A single turn carries every row of the set below to another of its rows. Some are shown first; where does it send the rows asked next?
Pife: [ 21  -1 -13 -10  20   8   6 -14 -27  -4  -3  -8   5  15]
sud: [-17  -7  -7   3  -1  36   8 -14 -25   1  -6  -6  24  -3]
Pek: [ -4  -3  -7  25  12   6   4  21 -17  11  18 -33   7  20]
tuva: [ 16  -7 -17  20  -4  -6  16 -15 -24  11  15 -17  27  22]
Nusir: [-10  -6   9  27   0  14   6  15 -18   1   3 -19 -11  22]
Zof: [ -4 -11 -21  18 -16 -11 -10  16  -6   5  13 -19   9  -5]
Fegu: [ 14 -16 -24 -20  -3  15   2 -11 -25  -4  -5  -8  -5   0]
Volas: [ 14 -25 -17   9 -14   7  22  -4 -13 -10  21  -3   8 -12]
saf: [ 18  16 -16  -5   3  20   5  11 -21   3   0  10  10  14]
Pazut: [ 12 -23 -22   3 -17  12  19  10 -22   5  13  11   9  -6]
sura: [ 25 -10 -17  11 -17  11  13   0 -30   6  21 -14  -3  28]
rilig: [  1 -16  -2  17  -7  13   1 -25 -28 -23   7 -13  12   0]
Baz: [ -7   3  -2  25 -17  23   4  -5 -17 -15   9  -1  26  -5]
Ligo: [  6   8 -18  11 -14  28  23   6 -14  21  17  -8  23  16]
gudi: [-15  -2   4  32   7  -1   5   9 -24  10  -8 -17  11  22]
dol: [ -8  -4  -9  21  16  10   7  19 -16  14  16 -37  11  19]
Pud: [ -2  -9  -8  24  15   4   6  18 -21  10  17 -36   2  22]
voneb: [ -6  -7 -10  20  13  12   5  22 -19  15  15 -34   2  22]
Zugo: [  0 -14 -10  13  -7   8  -5  -9 -45  -7  -5   7  16  11]
Gubof: [-14   3   7  32  -1  11   6  18 -18   8   1 -15   2  21]
Gaf: [ 29  10  -7   7   1   6   4  -3 -13 -21  13  -6   1  11]
zira: [-17 -15 -22   6  -2  -1  -2   2  -4  13   5 -32  16  -9]
gipa: [-14 -11  13  23   9  12   9   2 -17   0   1 -31  -6  17]
tev: [ -4 -11  -6   2   1  27 -12   1  -8  19  -3  12  -3  17]
beres: [ 13  18 -13   7  16   6   9 -11  -9  -6   1  -6  29   2]
Dugik: [  8   5 -18  -2 -12  27   8  -3  -1 -11   8 -15   9 -15]
das: [ -2 -11  -7   2 -15  35  -1  -1 -37  -5   0   3  -5   7]
kimum: [ -4  -6  -9  21  15   5   5  22 -23  15  13 -31   3  23]
sizu: [  9 -14  -1  23   1   0 -17 -18  -1  -5  11   1   3  11]
lav: [ 10 -31 -23   2  -4  -1  21  -9 -27   3   8   1  19  -6]
Fudab: [  5 -23  -5   8   6   6 -16 -12 -15   8   0   7  -4  20]
memit: [  4   6 -28 -11  -9  20   3   4 -17  10 -10   6  22  -6]
Kune: [-13 -12 -20   2 -15  16  -5  18  -2  10  13 -26  -5  -5]
genil: [  4 -15 -22   9 -11  10  25   0 -13   6  12   4  29 -13]
Tezad: [  8 -13 -21  -5   1  22  22  -9 -31  25   6 -19  12  25]
taki: [  4 -25 -21  -8  -4  24  28  -3 -14   4  11  -4  11 -13]
kude: [ 11  -4 -10  16  -8  21  24 -16  -9   4  24 -34  15  10]
turod: [ -5  -4   1  24   4  15  -8 -15  11   5   9  -3  18   3]
zanel: [ 13  12  -7  -8  11  32  15  -7  -6  -8   6 -14   5   3]
rerif: [ 21  -2 -24   4 -17  -5  -4   0 -20 -16   5   2   6   0]
Zak: [-8 -6 -1  7  3 36 -5 -6  8 14  3  1  8  5]
detez: [  9  -4 -21   3   1  -3   4 -21 -10  -9  -2 -14  26 -11]
Nubet: [-17 -10   5  19  14  11   9   3 -23  12  -9 -24   3  20]
berav: [-13 -17 -28   1  -7  -5 -10  17 -18  23   0 -17  10   3]
pakof: [ -5 -28 -21   0  -5  -4  -8   4 -14   8   9 -32  -8   0]

tev goes to Zak
Gaf goes to Pife
tuva goes to sura
Now these:
rerif goes to Fegu
sud goes to Baz
gudi goes to Nusir
zira goes to Zof
taki goes to genil
voneb goes to dol

